In the data rows, the value 128 means zero.
Here are some points:
(123, 130, 106, 124, 153, 141, 136, 130)
(106, 145, 139, 152, 106, 118, 129, 117)
(134, 145, 126, 146, 141, 141, 132, 144)
(149, 82, 89, 85, 188, 212, 189, 94)
(102, 170, 145, 150, 86, 44, 98, 133)
(79, 130, 132, 164, 87, 59, 124, 88)
(90, 123, 114, 140, 132, 170, 212, 45)
(193, 106, 107, 81, 192, 255, 119, 132)
(115, 129, 151, 162, 103, 74, 118, 119)
(157, 160, 131, 93, 143, 144, 88, 209)
(136, 104, 90, 106, 161, 170, 161, 93)
(220, 152, 117, 74, 146, 144, 65, 255)
(123, 105, 139, 185, 85, 127, 138, 90)
(149, 102, 100, 85, 168, 189, 145, 120)
Then 18 other points, each followed by its number:
(172, 122, 130, 147, 118, 107, 79, 158) 0
(138, 125, 137, 103, 168, 169, 134, 143) 1
(143, 83, 119, 132, 117, 172, 142, 98) 2
(110, 132, 102, 129, 159, 145, 154, 108) 3
(142, 112, 123, 111, 139, 165, 143, 104) 4
(79, 121, 155, 150, 83, 77, 134, 106) 5
(111, 91, 128, 150, 109, 88, 155, 58) 6
(122, 159, 148, 117, 116, 115, 121, 148) 7
(114, 141, 132, 148, 146, 120, 176, 107) 8
(204, 133, 136, 97, 161, 147, 77, 215) 9
(157, 141, 107, 97, 162, 137, 101, 191) 10
(109, 144, 142, 151, 77, 61, 115, 117) 11
(118, 132, 126, 129, 127, 141, 153, 113) 12
(151, 122, 116, 129, 163, 166, 118, 156) 13
(113, 141, 171, 143, 98, 95, 97, 182) 14
(165, 122, 113, 95, 141, 158, 90, 170) 15
(136, 113, 141, 132, 136, 164, 136, 119) 16
(158, 128, 128, 111, 152, 156, 97, 182) 17
Which three of these numbered points are nearest to each point below, ignoring the 2 directions in which the first points spread most? Their numbers follow each, nearest first.
(161, 126, 119, 108, 146, 155, 87, 185) > 17 15 13
(155, 136, 140, 89, 174, 164, 114, 172) > 1 7 12
(155, 121, 149, 115, 142, 171, 114, 155) > 16 14 17
(154, 122, 93, 94, 176, 171, 122, 160) > 10 3 17
(199, 122, 140, 79, 164, 205, 91, 204) > 16 14 17
(135, 97, 118, 83, 195, 200, 158, 114) > 1 5 17
(154, 88, 141, 102, 123, 129, 119, 114) > 6 4 2
(127, 131, 143, 135, 103, 79, 83, 159) > 15 4 17
(82, 117, 147, 131, 89, 123, 133, 109) > 5 14 15
